In the rows, zero is written as 128.
Each path below is one point turned by a fixed rotation once a step. After each direction that follows a path, write how fast that rotation turns it, in deg/step (0 if it stays still).
Each turn is a multiple of 5 degrees from 10 to 175, or 0.
Each row of a path follows its step; steps can be skipped.

step 0: [128 128 134 147 134 123 119 124 134 141 128 119 119 139 119 129 139 123
 127 134 113 121 133 136 128 128 132 126 111 131 118 119 132 126 136 121
 143 143 124 131 116 128 121 119 140 136 117]
step 2: [126 122 106 134 118 121 108 136 130 131 123 144 133 129 127 139 136 114
 114 138 134 125 122 119 131 137 135 130 134 138 128 129 134 128 122 131
 130 123 115 117 134 131 132 143 118 127 131]
step 4: [141 136 126 126 118 139 123 137 127 127 120 117 127 124 121 132 122 147
 143 139 139 133 141 142 133 136 115 126 120 133 135 122 124 112 133 133
 128 138 128 124 145 135 130 130 134 121 124]
step 7: [120 129 132 137 116 126 105 117 131 132 132 127 139 127 115 123 111 121
 126 134 124 127 127 140 122 124 116 119 116 130 120 129 130 136 115 122
 130 133 127 137 137 136 144 126 125 137 114]
step 8: [131 138 106 139 140 119 118 139 120 116 133 129 131 129 132 134 131 122
 127 133 129 117 133 128 114 121 129 114 139 135 141 132 128 140 126 127
 134 125 125 140 145 141 128 140 126 130 133]
step 9: [134 133 119 118 123 113 124 131 141 133 126 118 112 134 128 128 125 121
 130 124 121 110 129 116 139 136 123 125 130 130 132 122 127 123 128 139
 113 136 130 128 130 128 141 142 117 119 147]
step 13: [127 125 131 136 110 125 124 127 121 125 152 135 140 123 133 125 127 117
 144 131 133 110 125 132 130 125 129 121 123 116 129 132 147 139 119 138
 125 133 128 123 128 122 133 125 115 137 118]
step 17: [155 121 132 119 134 124 133 137 118 138 131 131 140 125 133 123 139 143
 127 120 117 124 126 132 130 126 125 129 133 117 114 127 136 132 140 115
 128 132 132 123 125 131 111 114 124 121 134]
step 19: [121 127 126 139 117 132 132 124 130 131 139 139 147 115 135 142 134 122
 132 121 126 131 119 119 118 117 140 115 130 119 130 114 132 122 124 135
 132 118 125 143 132 127 135 119 134 138 119]
Directions:
[129 124 130 124 126 127 130 130 127 127 124 129 128 129 126 127 126 128
 126 129 125 127 129 127 128 127 124 126 125 129 128 128 132 133 132 124
 129 126 124 129 125 125 125 128 130 130 123] | 65
[133 131 131 126 130 129 130 129 127 130 128 127 126 129 127 126 128 132
 125 132 127 127 125 133 131 127 128 129 129 123 126 129 127 124 130 130
 129 125 129 125 129 124 129 131 133 127 127] | 60
[126 125 129 127 127 126 128 128 130 129 128 124 129 125 130 127 132 130
 130 132 130 125 133 128 128 124 128 132 128 124 127 126 129 126 126 127
 129 129 125 130 127 124 126 131 126 130 134] | 85
[126 129 129 124 130 131 130 122 129 129 128 131 129 126 133 126 129 127
 126 123 132 128 131 128 127 129 131 126 132 127 126 127 130 128 129 128
 123 128 128 128 128 125 124 125 133 129 127] | 10
[129 131 126 132 126 131 126 132 125 131 128 133 129 126 127 130 127 126
 129 126 131 131 131 126 130 127 127 126 128 123 125 128 126 131 125 129
 130 124 127 129 127 128 123 133 128 128 127] | 125
[125 125 126 129 127 132 128 128 127 130 132 128 130 132 130 128 126 130
 124 130 129 128 128 127 128 128 122 130 125 131 125 128 130 128 123 125
 126 129 129 124 132 125 127 130 130 123 129] | 135
[124 125 134 131 126 128 127 130 130 132 129 126 125 130 130 131 130 128
 126 126 127 129 126 127 127 129 129 122 129 127 131 125 129 128 130 133
 125 126 127 128 125 124 128 131 125 126 127] | 110

step 0: [136 125 121 128 135 120 127 124 140 139 133 132 128 147 124 120 116 119
 117 119 118 135 120 131 111 123 114 127 125 131 127 130 123 140 116 138
 123 137 133 122 127 129 141 117 130 118 128]
step 2: [138 137 120 133 132 117 133 134 124 111 141 122 145 139 125 135 136 128
 126 133 117 123 137 117 126 132 126 126 123 135 137 120 133 141 133 111
 122 138 130 124 124 126 126 124 134 114 129]
step 8: [134 126 112 145 144 139 119 134 142 122 128 126 125 131 123 141 120 122
 132 124 126 137 139 139 118 126 134 129 130 130 110 132 126 131 129 123
 124 129 129 126 125 126 117 116 127 111 135]
step 9: [121 136 130 119 143 135 142 124 134 128 140 131 127 119 135 133 131 131
 139 114 120 134 137 119 116 130 125 131 124 139 124 124 133 139 134 112
 143 133 133 117 138 130 131 115 123 121 132]
step 10: [124 135 120 139 129 129 138 119 119 126 127 136 130 137 136 127 116 131
 125 123 128 138 127 136 124 131 128 130 125 123 123 120 135 131 137 111
 136 137 119 125 111 143 145 126 133 116 111]
step 11: [120 113 123 127 123 117 124 129 122 128 131 131 131 141 127 114 126 134
 135 122 123 130 119 124 118 129 122 138 125 118 116 130 121 145 129 130
 130 126 125 116 127 112 136 122 120 107 117]
step 15: [130 138 132 140 133 118 138 143 126 118 130 107 136 126 126 125 131 124
 135 131 129 127 138 125 126 124 134 117 123 135 119 124 135 129 137 108
 117 123 121 135 123 139 118 115 128 120 126]
step 16: [118 121 111 131 124 134 132 124 133 129 136 135 130 130 144 121 140 121
 147 134 115 132 138 134 117 123 126 119 128 132 122 118 116 123 133 120
 126 125 122 129 141 140 124 124 117 121 116]
step 17: [119 121 128 134 120 137 144 115 131 132 119 125 133 115 131 128 124 136
 140 123 132 128 125 139 124 119 128 113 121 125 117 128 140 135 133 130
 142 117 131 122 124 125 122 121 136 119 110]
Directions:
[124 127 125 130 126 130 126 128 127 128 133 131 128 132 129 129 128 131
 126 131 127 130 127 132 129 130 133 127 126 126 128 124 130 129 129 128
 131 128 132 134 126 125 126 131 125 129 127] | 120
[129 123 131 128 127 127 121 129 129 123 126 124 130 125 126 130 128 127
 131 130 126 130 127 129 130 127 128 132 127 126 126 131 133 131 131 127
 128 126 128 130 127 125 130 128 128 125 129] | 110

step 1: [131 138 130 142 127 131 138 106 127 135 127 133 123 139 132 147 124 129
 131 149 140 122 133 125 135 126 119 129 124 143 129 118 126 135 128 129
 124 141 127 129 126 123 134 130 133 143 119]
step 2: [129 138 129 124 129 130 113 131 114 133 144 126 130 128 125 117 128 125
 127 137 126 138 144 119 131 132 126 136 131 127 134 126 125 138 134 115
 125 120 132 136 128 140 122 138 113 148 114]
step 5: [117 146 115 123 142 133 121 128 127 119 130 144 124 138 118 127 132 116
 134 129 122 131 140 143 134 135 126 136 138 129 112 122 133 135 126 125
 120 139 130 131 122 126 123 128 141 135 129]
step 7: [135 137 119 123 127 130 112 124 133 126 119 140 128 130 149 124 124 130
 135 135 141 132 117 124 135 127 128 127 124 122 132 121 137 125 131 116
 120 129 136 128 112 135 114 136 118 119 113]
step 10: [135 119 127 130 130 137 116 112 127 120 135 136 122 146 138 125 122 137
 132 136 133 131 139 131 141 124 131 131 141 125 134 132 134 142 117 132
 129 119 125 129 136 128 108 127 137 130 139]
step 13: [119 125 133 113 126 112 127 124 113 129 129 135 119 119 132 130 129 123
 136 137 128 119 125 138 143 117 133 156 122 129 136 126 138 135 120 134
 129 130 125 123 120 125 127 129 123 134 135]
step 14: [135 135 115 129 123 131 134 124 126 125 138 134 121 136 125 131 133 118
 125 123 109 131 143 135 123 109 139 130 120 141 141 143 119 136 129 133
 126 140 129 128 137 129 115 133 126 120 122]
step 15: [122 141 125 125 120 124 119 115 113 129 126 141 139 127 131 127 129 128
 126 118 129 129 121 129 138 118 130 123 138 131 127 137 138 121 127 124
 140 108 129 133 144 114 118 122 131 124 115]
step 17: [123 129 100 126 133 130 139 124 115 124 136 117 132 118 125 139 133 113
 137 128 134 132 120 131 126 118 130 121 120 116 126 134 128 136 131 127
 128 124 121 122 119 116 126 141 121 139 129]
Directions:
[127 128 132 132 131 131 133 128 130 130 130 130 128 127 127 128 129 128
 131 128 125 122 133 131 129 126 130 129 132 125 131 128 127 131 129 126
 125 126 130 127 126 124 127 128 129 128 125] | 85
[132 128 123 128 130 127 131 126 132 131 132 130 129 131 127 126 124 125
 128 130 134 125 126 127 127 130 127 126 128 129 125 127 129 127 128 126
 131 126 131 129 125 126 128 126 126 134 129] | 70
[132 129 125 125 130 130 127 132 131 124 130 128 129 128 126 131 128 131
 128 129 129 124 132 128 128 124 126 132 124 126 129 128 129 130 126 126
 129 124 123 130 131 130 127 130 125 127 130] | 95
[130 127 127 129 125 131 134 125 132 128 130 128 134 124 128 131 131 125
 127 128 127 129 125 124 129 124 129 126 129 128 124 127 128 128 129 130
 127 131 127 127 132 129 129 131 129 127 127] | 130
[129 133 133 131 129 131 126 125 127 128 131 129 129 124 126 131 128 126
 128 126 128 130 133 129 126 129 127 128 125 130 122 132 129 125 130 128
 131 127 129 132 125 128 128 128 128 127 128] | 110
[131 126 131 129 125 130 127 125 128 126 128 126 126 126 126 128 124 127
 125 126 129 127 128 122 132 131 125 127 126 129 129 128 125 132 121 127
 125 127 127 128 125 127 128 129 130 128 129] | 35

step 3: [147 129 133 131 133 116 131 132 132 125 137 121 127 127 124 120 117 122
 113 121 127 124 135 129 126 123 120 133 117 119 133 125 116 126 122 124
 113 137 148 134 134 129 139 125 146 128 117]
step 4: [110 126 128 118 135 125 134 133 145 132 127 122 124 130 134 128 117 131
 135 140 103 129 121 126 130 122 138 143 126 117 128 141 134 122 128 132
 136 130 135 127 139 138 130 125 132 134 119]
step 7: [130 133 133 116 125 133 126 122 114 131 146 116 133 125 128 131 115 121
 142 131 133 134 122 135 138 123 127 131 123 124 128 131 127 140 117 123
 153 127 127 136 130 145 132 137 127 117 131]
step 8: [123 136 129 122 145 123 122 128 125 122 146 120 136 130 127 122 128 133
 124 122 126 138 141 111 118 129 111 131 117 126 128 127 124 134 132 124
 121 136 133 133 114 120 146 135 127 136 119]
step 10: [134 127 129 127 144 132 126 123 113 124 133 131 117 128 135 140 132 137
 124 126 118 120 126 128 117 130 147 147 137 133 134 116 143 138 119 132
 132 133 130 137 119 128 137 134 137 125 136]
step 11: [138 131 125 127 118 123 132 127 130 117 132 127 118 118 131 132 111 111
 134 121 131 127 123 133 120 135 124 129 111 124 136 112 134 120 131 127
 115 132 141 128 116 133 132 115 140 137 118]
step 13: [137 112 129 116 136 137 119 118 136 136 139 139 138 121 121 139 129 129
 133 124 122 134 140 127 114 136 109 138 118 129 135 118 118 139 121 130
 127 128 126 122 129 121 135 132 125 134 124]
step 15: [139 133 134 142 133 119 122 126 118 129 137 114 127 122 128 133 131 124
 134 130 128 127 128 128 131 123 128 140 133 130 147 131 132 144 100 128
 138 134 127 128 142 138 132 131 139 124 134]
step 19: [141 121 128 120 126 135 140 140 121 126 127 127 122 125 146 128 113 116
 149 124 131 127 139 136 135 130 124 134 115 110 124 131 126 123 130 133
 124 135 140 127 126 140 130 129 125 138 119]
Directions:
[125 126 129 127 129 123 131 122 133 127 130 126 128 128 126 127 127 130
 125 126 129 128 129 128 130 130 127 124 124 127 128 126 126 127 129 126
 134 126 130 130 128 127 131 128 129 123 126] | 80
[129 126 124 129 127 126 128 127 124 129 126 133 129 130 132 131 128 130
 130 123 126 130 128 124 125 131 127 130 125 128 125 125 129 130 129 123
 130 126 130 130 129 130 127 133 125 129 127] | 130
[128 129 127 130 129 127 122 131 130 132 132 129 125 127 127 129 128 128
 127 129 127 127 132 129 127 131 129 129 128 132 131 126 127 133 128 126
 127 128 130 129 127 127 130 131 127 121 133] | 140

step 2: [124 134 129 127 126 131 129 133 117 140 126 143 124 138 137 138 140 114
 128 125 123 127 127 137 138 130 131 131 133 132 119 118 121 126 139 135
 137 121 129 127 145 133 139 127 138 118 126]
step 3: [126 110 122 137 137 121 127 151 114 134 135 126 127 121 132 134 138 130
 138 130 137 130 135 136 135 131 119 131 124 119 127 122 117 119 131 135
 131 129 131 134 132 130 123 121 125 119 122]
step 6: [137 123 139 131 133 114 122 135 127 132 127 134 136 125 139 127 127 120
 129 121 123 127 118 130 130 136 128 146 123 119 118 129 126 103 140 129
 127 128 126 128 133 125 139 128 131 116 124]
step 8: [130 113 122 122 120 112 133 139 116 134 132 137 128 141 135 145 123 127
 134 131 120 127 124 127 128 129 137 133 131 128 122 128 117 125 131 131
 137 137 143 130 138 118 132 132 124 126 125]
step 11: [142 129 117 120 136 125 115 143 125 125 132 136 136 137 128 142 132 125
 136 124 125 131 133 125 133 121 127 130 119 117 135 132 122 124 139 121
 130 118 129 140 134 126 135 128 137 113 120]
step 12: [125 130 133 132 126 123 120 124 110 131 134 134 147 127 141 129 121 134
 135 120 124 125 132 128 133 135 131 131 125 128 121 128 114 115 144 131
 131 121 134 141 130 125 119 126 120 132 115]
step 13: [122 132 124 127 134 122 130 129 119 131 131 134 130 121 147 130 129 120
 123 132 129 130 134 141 126 110 146 129 133 123 123 133 120 125 133 126
 136 127 134 127 144 127 132 137 138 117 115]
step 16: [132 121 112 129 123 122 127 134 116 144 126 128 126 128 130 121 130 135
 134 127 127 139 153 130 135 134 128 132 127 124 127 124 118 118 136 129
 128 136 137 136 135 127 129 121 136 118 117]
step 19: [131 120 127 136 125 125 123 135 118 128 121 140 138 130 133 134 132 121
 130 116 125 124 124 136 129 123 136 145 120 109 125 123 122 120 125 130
 130 133 146 119 140 122 135 127 130 117 126]
Directions:
[126 131 127 131 123 125 122 124 131 127 130 127 129 128 127 129 129 129
 124 124 129 129 124 129 128 128 125 125 133 128 125 128 123 131 129 131
 128 128 126 129 128 131 128 128 127 128 126] | 135
[126 128 124 130 128 128 127 128 129 129 128 125 128 124 131 131 127 127
 127 132 134 128 126 126 125 124 135 128 130 130 127 130 130 128 128 129
 132 131 131 129 126 127 126 128 122 129 128] | 80
[125 133 131 127 126 130 128 126 125 126 128 131 124 129 131 124 130 127
 131 128 128 132 129 128 129 129 132 125 127 133 125 126 128 130 128 130
 128 122 128 128 127 126 129 128 126 131 128] | 135
[131 127 127 123 122 132 126 132 131 124 126 128 132 131 127 128 134 129
 130 129 127 129 128 130 126 131 129 128 129 130 125 129 130 128 127 129
 127 133 131 127 131 126 128 127 127 130 126] | 40
[126 126 130 128 130 123 130 129 132 128 130 128 133 126 129 132 132 131
 130 130 123 127 127 125 130 130 127 129 128 131 130 127 131 128 128 130
 132 123 126 128 128 130 129 124 126 128 126] | 120

step 0: [123 135 132 126 140 133 124 124 120 141 118 123 112 135 124 123 123 126
 128 118 124 136 125 122 133 120 124 137 149 116 137 130 130 113 129 139
 129 125 126 145 129 123 121 130 129 129 117]
step 2: [118 138 123 131 128 134 125 116 112 117 124 126 128 130 122 126 123 133
 125 120 144 133 119 128 132 125 140 124 132 129 124 126 122 127 139 124
 130 140 132 113 111 135 119 112 134 127 126]
step 3: [127 132 131 134 121 134 123 124 123 129 128 128 119 133 128 116 117 136
 112 117 115 130 120 139 129 119 143 138 135 119 128 134 139 136 134 134
 125 143 128 131 132 124 124 131 134 118 112]
step 6: [112 123 133 137 120 135 137 124 124 135 137 125 123 131 119 112 132 141
 114 136 118 135 125 128 121 141 134 136 135 115 112 139 130 123 126 116
 129 132 131 128 124 126 131 121 124 127 125]
step 9: [112 140 122 132 132 143 141 131 126 126 138 119 110 126 119 124 138 125
 121 124 129 137 121 123 133 134 134 133 124 123 123 123 135 126 118 126
 130 113 125 119 135 133 117 117 136 126 124]
step 12: [135 127 127 123 146 147 132 119 116 116 135 132 128 138 114 134 126 120
 122 129 137 128 117 116 131 125 135 130 133 115 129 125 136 123 128 125
 126 126 132 127 126 118 122 126 137 130 110]
step 13: [123 133 130 133 127 146 130 128 122 127 140 125 133 135 125 124 121 137
 118 135 137 154 124 124 130 125 130 123 129 137 126 136 125 133 141 133
 139 145 125 121 135 128 130 134 132 117 120]
step 14: [135 129 126 141 123 127 122 123 130 120 135 120 128 139 121 137 132 139
 132 124 118 138 124 147 130 127 134 135 121 115 118 143 124 135 136 117
 124 141 131 117 124 128 126 116 129 125 125]
step 18: [122 129 124 141 131 129 130 135 110 126 118 132 118 128 119 113 133 132
 123 117 113 131 130 137 137 130 140 134 140 128 131 135 132 125 141 137
 129 125 130 139 113 123 125 122 131 120 125]
Directions:
[129 128 128 129 128 129 125 128 129 130 129 124 127 129 132 126 127 126
 133 128 125 130 130 124 127 128 129 135 129 124 130 125 124 126 127 127
 127 126 125 125 131 127 130 126 126 126 132] | 70
[128 130 128 124 131 125 127 130 127 128 126 127 127 123 129 130 125 130
 131 128 124 125 130 130 126 125 128 130 126 125 126 131 126 129 128 130
 125 130 130 132 126 123 128 128 126 124 123] | 95
[127 127 125 129 128 124 129 131 126 132 128 133 124 124 124 128 130 129
 128 130 126 132 130 128 129 128 127 128 128 130 132 125 130 124 124 131
 127 123 128 125 127 127 129 124 128 128 127] | 35
[132 127 131 127 124 127 129 126 129 128 131 130 131 128 125 128 126 130
 126 128 130 128 127 126 124 126 131 126 125 126 133 133 127 128 130 130
 124 129 126 124 130 126 133 125 129 129 124] | 40

step 2: [125 129 128 137 136 131 129 120 130 117 152 120 133 109 127 130 126 130
 128 125 123 122 125 145 131 134 128 130 129 133 114 135 111 133 129 126
 113 119 130 134 144 120 107 137 124 127 129]
step 3: [130 136 131 116 139 133 134 127 114 128 131 123 125 142 118 116 117 120
 133 127 119 123 117 140 126 134 131 110 123 124 127 136 116 122 120 144
 130 124 137 124 127 103 128 139 123 119 121]
step 5: [133 125 135 131 128 114 127 110 126 134 125 135 120 117 118 136 126 131
 120 122 120 130 107 127 112 152 130 130 130 124 128 143 131 127 144 133
 118 121 120 113 121 124 129 133 123 121 127]
step 6: [118 135 138 134 131 122 129 124 139 127 127 143 133 128 116 124 136 133
 130 118 148 128 119 121 123 122 120 124 129 129 135 139 105 128 124 111
 123 118 136 111 128 111 127 134 136 130 122]
step 7: [121 119 125 132 120 126 134 118 122 130 121 130 118 119 123 135 137 118
 124 125 132 142 135 136 124 125 128 112 122 149 118 139 126 125 124 128
 121 148 144 118 124 120 124 146 121 137 122]
step 10: [120 128 145 131 133 136 124 127 119 137 133 118 111 129 137 123 124 127
 129 129 129 115 117 134 110 130 125 124 128 140 132 110 130 133 139 116
 127 130 145 119 114 116 119 129 141 122 120]
step 11: [130 129 124 148 140 135 132 127 131 118 115 139 126 116 132 111 118 127
 117 131 112 138 116 131 126 135 123 122 134 138 125 126 135 126 140 114
 113 127 132 114 141 119 132 130 127 128 132]
step 12: [131 114 133 136 128 110 128 127 128 136 135 124 135 131 122 120 127 125
 116 139 123 130 137 135 127 122 121 126 118 131 136 138 121 122 142 121
 113 105 133 131 127 106 115 133 123 123 120]
step 13: [127 131 121 118 125 133 137 105 129 125 122 140 122 136 137 126 128 117
 146 126 132 127 127 122 142 140 124 119 116 129 131 125 121 124 134 123
 114 129 145 132 136 112 115 142 125 118 123]
Directions:
[126 131 131 124 127 130 123 131 125 127 128 128 127 132 126 129 129 130
 132 128 131 127 130 129 130 134 126 128 128 130 128 130 128 127 126 125
 124 126 132 130 125 125 130 126 126 132 128] | 110
[130 134 128 130 131 131 127 131 124 130 132 126 131 128 130 122 124 128
 129 128 124 127 127 132 127 127 128 129 130 133 130 129 129 130 129 128
 127 127 130 129 128 131 126 127 126 123 127] | 45
[131 134 127 127 129 130 130 131 128 128 126 129 125 127 134 129 130 124
 125 129 132 129 130 128 128 129 128 122 131 127 127 127 128 129 131 130
 128 132 128 127 126 128 126 126 128 131 122] | 110
[127 130 128 125 126 128 128 132 131 126 127 132 131 129 126 125 131 132
 125 132 125 129 123 125 126 127 128 126 132 127 126 126 127 128 125 131
 128 125 129 129 130 125 131 128 126 128 125] | 130
